A single turn carries every row of the set below to another of its rows. Some are shown first; where does it send the rows asked next?
teko: [ 18   0  -1   6   2 -11  -4   0   2  -3  -7   6   2   1   2  -1  -5   3
   8  12  -4  -4   5   0 -12 -16   0]
filaz: [  3  -1   8  -2  15  -7  -4  -8   4   4   7   4   6  -3  -1   2  -7  -1
   3   3   4   2   8   5  -3 -16   5]
kirag: [ -6   7 -12   2  -2  -4  -5   0   1   3 -10  -2  12  -6   4   5  -8 -10
   6   2  -1  -6   6  -7  -3 -16  -3]
Gesig: [  1   6  15   7   0  -9  -5  -1  -6   0   1   3   5  -6   1  -3  -2  -5
   5  20   4   1   5  -2 -10 -14  -2]
kuf: [  1   7  16   2  -5  -3  -4  -4  -6   6  -2  -1   7  -7   0  -5  -3   0
   5  21   4  -2   6  -6  -5 -11   0]
Los: [ 14   5   1   4  -3  -9  -4  -3   2  -3  -8   3   1  -3   3  -5  -4   4
  11  13  -5  -9   4  -3 -14 -12   4]
rigu: [  3  -1   8  -5  12  -3  -4 -10   4   7   6   2   7  -3  -2   1  -8   2
   2   3   4   1   8   3   0 -14   6]
Noto: [-10   0  -3   0  11  -9  -1  -3   3   2 -12   0   7  -2   9   2  -6  -2
   4   6   0  -2   3   0 -10   5  -5]
fil: [ -8  -2  -4   0  11  -9  -1  -3   3   3 -12   1   8  -2   7   3  -7  -1
   4   5   1   0   4   0  -8   5  -6]
bol: [ -3   9  11  -3   9  -7  -5  -9   4   0   8   2   1  -8   5  -3  -4  -2
   9   6   3  -7   5   1  -8 -11  10]
Sogu: [ -9  -1  -4   0  11  -9  -1  -3   2   2 -11   0   7  -2   8   3  -7  -2
   4   5   0  -1   4   1  -9   5  -5]
Lufi: [ -6   7 -12   2  -3  -4  -5   0   1   3 -10  -3  11  -5   4   5  -9  -9
   5   2  -1  -6   7  -6  -2 -16  -3]
Vutob: [ 20  -3  -1   4   2  -9  -4  -2   2   0  -9   4   4   1  -1  -1  -6   5
   6  11  -4  -2   6   0  -9 -16   0]
mari: [ -5   6 -12   2  -2  -5  -6   1   0   3 -10  -2  12  -5   3   6  -9  -9
   5   2   0  -5   7  -5  -2 -17  -4]
Raf: [ 18  -1   0   0  -3  -4  -4  -5   2   4 -11   1   5   1  -2  -3  -7   9
   7  11  -4  -4   6  -3  -6 -13   3]
Kov: [ -9  -2  -4  -2  10  -7  -1  -4   3   5 -13  -1   9  -2   7   2  -7   0
   4   5   0  -1   4   0  -7   5  -5]
Tuk: [  6  -1  15   2  -1  -2  -4  -4  -6   9  -3  -1  10  -3  -4  -2  -5   2
   0  19   5   4   8  -4  -1 -13  -3]
giz: [ -9  -1  -3  -2  10  -7  -1  -4   3   5 -13  -1   9  -2   7   1  -6   0
   4   6   0  -2   4  -1  -7   6  -5]
peda: [  6   0  13   7   3  -8  -4   0  -6   3   1   4   8  -3  -3   1  -4  -3
   0  18   5   6   7   0  -6 -17  -5]
dibu: [-10   0  -3  -1   9  -7  -1  -4   3   4 -12  -1   8  -3   8   1  -6   0
   4   6   0  -3   4  -1  -8   6  -4]
Nebig: [  3   3  14   8   3 -10  -4   0  -5   0   1   4   5  -4   0  -1  -3  -5
   3  19   5   3   6  -1  -9 -16  -4]
Kib: [ -2   6   9   0  12  -9  -5  -8   4  -1   9   4   2  -7   4  -1  -5  -4
   7   5   3  -4   5   4  -8 -14   7]
babiv: [ -5   6 -12   3  -1  -5  -6   0   1   2 -10  -2  11  -5   3   6  -9 -10
   5   2   0  -5   7  -6  -3 -17  -4]
tep: [  0   8  16   4  -3  -6  -4  -2  -6   2  -1   1   5  -7   2  -5  -2  -3
   6  21   4  -2   5  -5  -9 -12  -1]
feb: [ 16   2   1  -1  -5  -4  -4  -5   1   3 -11   0   4  -1   0  -6  -6   9
   9  13  -5  -8   5  -5  -8 -11   4]
tum: [ -5   6 -12   1  -3  -4  -6   0   1   3 -10  -3  11  -5   3   5  -9  -9
   5   2  -1  -5   7  -6  -1 -16  -3]
salob: [ 14   5   1   0  -5  -6  -4  -4   2   0 -10   1   2  -3   2  -7  -5   6
  11  14  -5  -9   4  -5 -11 -11   4]
Bafov: [ 20  -4  -1   2   1  -6  -3  -3   2   3 -10   2   5   2  -2  -2  -7   8
   5  11  -4  -2   7  -1  -7 -14   1]
muda: [ -6   7 -12   3  -2  -5  -5   1   1   2 -10  -2  11  -5   4   5  -9 -11
   6   2   0  -5   6  -6  -3 -17  -3]
zutuz: [  1   2   8   0  14  -9  -5  -7   4   0   9   5   3  -4   2   1  -6  -3
   5   4   4   0   6   5  -7 -16   6]
vaduf: [  3   3  15   1  -4  -2  -4  -5  -6   8  -3  -2   9  -5  -3  -4  -4   2
   2  20   4   1   7  -6  -2 -11  -1]
Soz: [-10   0  -3  -1  10  -8  -1  -4   2   3 -12   0   7  -3   9   1  -6  -2
   5   6   0  -3   4   0  -9   6  -5]
Tosaf: [ -8  -3  -3  -1  11  -8  -1  -3   3   4 -13   0   9  -2   7   3  -7  -1
   3   5   0   0   4   0  -7   5  -6]
Pabi: [ -6   7 -12   2  -2  -5  -6   0   1   2 -10  -2  11  -5   4   5  -9 -10
   6   3   0  -6   6  -6  -3 -17  -3]
goz: [ -5   5 -12   2  -2  -4  -5   0   1   3 -11  -2  12  -5   3   6  -9  -9
   5   2   0  -5   7  -6  -2 -16  -3]
donep: [  6  -2  13   5   2  -5  -4  -2  -6   6  -1   2  10  -2  -4   0  -5   0
  -1  18   5   6   8  -2  -2 -16  -5]
buka: [ -3   8  11  -6   6  -3  -4 -12   4   4   6  -1   3  -7   3  -4  -5   0
   8   6   3  -7   5  -1  -5  -9  10]
bodek: [ -1   5  11  -8   6   0  -4 -13   4   7   4  -1   6  -6   0  -3  -6   3
   6   5   3  -6   6  -1  -1 -10  10]
befi: [ 15   3   0   6   0 -10  -4  -1   2  -4  -8   5   1  -1   3  -3  -5   3
  10  13  -5  -6   4  -1 -14 -14   2]
febi: [  2   1   9  -7   8  -1  -4 -12   4   9   4  -1   7  -4  -2  -1  -8   3
   4   4   3  -2   8   0   1 -11   8]

kirag -> Lufi
teko -> befi
And these:
vaduf -> Tuk
rigu -> filaz

